Each path below is one point turned by a fixed rotation once a step. After each direction that follows a path, write how fast that rotation turns it, in degrees a step (0 if it stays still).
Each turn is a multiple of 5 degrees from 10 to 175, or 0.
Each row of a path follows its step; steps can be skipped.
Path 1:
step 0: [ 25 -11 -20   3   8   9  11  -5   9   5  -6  -1  19 -13   9 -17   7  -9
   0  -8 -23 -19 -12  11   8  -5   3  -1  -7  14   3   8   9   1   0  -7
 -13  11  28   1  -2  12 -39  10 -33   6  -5   1  -3  13 -21  28   5  29
  -6 -13]
step 2: [ -9  24  20  -8  20   8  10  -9  -7  10  -9  -8  -2 -16  -2   2  11  -4
 -11 -23 -10 -19  -6  -8 -11 -25  -7 -22 -22   9 -25  -7  28   6 -20  -1
   6  20 -10   1   1  -5 -23  -3 -20  -8 -13  19  -4  -7   2  16  22  -5
 -19  -9]
step 4: [-40  -2   5   4  15  11 -13  16   0   0  -2 -11  13  15  -5   4  -4  -5
 -27 -17  -3 -22   7 -13 -24  -4 -30  14   6  21   4   6  24  11  -8   0
   8  -5  26 -12  10  -1   5   9 -12 -22 -20  -1  -8   7 -13   1 -17  -6
 -18  -6]
step 5: [  2   0  -6  -8  26 -11  -7  15  -5  18   5  14   2 -12   0 -28  -6 -14
  -5 -20  -2 -12 -12  22 -17  16  11 -11 -20   6  -6  33   7  19   4  18
 -15 -19  18   3   5   6 -21  22 -13  -7  -1   2   1   8  18  17   2 -22
 -17  -1]
step 7: [ -4  21  -7   9  -6 -12  24  -4  10  15  -2   5  -8  17   2 -14  -4   1
 -12 -26  -1 -28  -4  24 -10 -14  18   9  -6  16  -9  16  32 -10 -22   8
   9  11  11 -11  16  -2  -9   3  -1  -7  10  -1 -10  -1 -23  -4  13 -11
 -15  31]
step 12: [  9   8 -17  -9  20  -2  11   5  13  20 -46 -10  -6  17 -21  -7   4 -21
 -19   1 -12 -24 -15   2   7   5  12   8  -8  22  13   3   3  -6   0   4
  -4   2 -10 -15  20  18 -13 -14  -9  -2   0  12   6  22  -6   5  12  19
 -26   0]
step 13: [-15  27  -2  -3  18  14  28  -4   1   1  14   1  11  14   1   6  -1  -1
   3 -27 -40 -24   2   3  -3   1  -2   3 -36 -15   1  -4   0   4  -1  14
   5  20  10 -21   3  -1 -13   4 -18 -23  15  -1  -8 -11 -23  11  14   5
   2  11]
step 15: [-27  -1 -13 -22  12   3 -15  -5   3  -6 -23  -6  17  13   3   5  -8 -25
 -16 -18  -3 -36 -10   4  -5  -1 -14 -13  -5  -6  21 -12  14  -4  -2  -5
   7 -14   3 -14 -22  16   5   4 -20  -2  -7   7 -16 -15  11  23  11 -26
 -17   9]
step 16: [-10  -6 -20  -7  13 -24  -9  -2   6 -10  11 -24  13  14   1 -20   6  23
  -1 -29 -16  -5  -2  12 -13   9   4   8 -14  25 -14   4   5   8   4  12
  -1  -2  30  -2  14  10   0  10 -36  -6 -32 -19  -5   9   2  14  -5  -7
   7  -5]
step 17: [ -9  -1 -18   2  -5  -5   2  -1  11  18  -4 -10  -4  -1   1  -4  -3 -26
 -10  -2  -5 -20  -1  15 -11  -9 -17  10   5  -2  -4  32  15   8  20 -14
 -37 -14   9   3   9  12  -6  -7   1 -12   1  10  -9  33 -14  42   1  -9
 -14   2]
Speeds:
[ 8  5 -6  1 -6 11  4  2  0 -6  3 -4 -1  5  1  1  7 -6 -1 -1 -6  2 -2  0
  1  0 -1 -3  1  5 -6  1 -7 -5 -2  0 -3  2  5  1  3  0  4  1 -3  1 -2 -3
  0 -3 -5  1 -3 -3  5  3]  110
[ 1 -1 -2  4  3 -1  2  6 -1 -2 -3  0  5  3  1 -3  2  4 -5  3  1 10 -1  2
 -4  1  0  3 -2  4  5  1 -2  3  3 -9  2 -4  7 -1 -7 -2 -5  3 -2  9 -1  0
 -2  4  5  6 -4 -5 -3  2]  65
[-7  1  3  1 -5 -3  3 -3 -2 -1 -2 -1  7 -2  5 -1 -2  0  7  5  1 -2 -3 -3
  8 -4  3  2  2  2  1 -1  2 -5 -2 10 -9  0  5 -3 -1  0  1  4 -5 10  0  0
 -2  4 -1 -1  2 -7  1  2]  45
[ -5   8   8   0   0  -4   3  -1 -10   2   3  -2  -1   5  -1  -1   1   7
   2  -7  -4   1  -5   2  -1  -3   5   1   0   1  -3   0  -4   4   4  -3
  -1  -2   2  -1   2   1   0   3   1  -6  -1  -1  -9  -3   0  -8  -4  -2
   1  -2]  125
[-2  2  4  1  4  3 -2  5 -4  8  1 11  0 -4  0  3  3 -2  1  2 -8  3  0 -1
 -4  1 -4  8  5  0  0  0 -4 -2 -1  1 -3 -4 -3  4 -1  1 -3  6 -3 -3  3 -4
  5 -2 -3  5  5 -3  7 -1]  85
[-3  8  2  2  9  4 -4  3 -1 -3 -7 -3  6 -3 -7  0  0  1 -5  7 -1 -3 -1 -7
 -1  5 -3 -4 -5 -4 -1 -6 -6  5  0  6 -2  4  2  0  5 -3 -2  0 -2 -1  3 -2
  0 -2  0 -2 -2 -1 -6  1]  35
[ -3  -8   0   4   0   0 -11   4   1  -1   5   3   4   0   1  -2  -4  -3
  -2  -1   4  -4   2   0   3   6  -3  -3   2   5  -2   0  -5  -5   3  -4
  -1   3   5   0   1   8   3   7  -4  -1   0   0  -5  -5   7  -3   0  -1
  -2  -5]  65
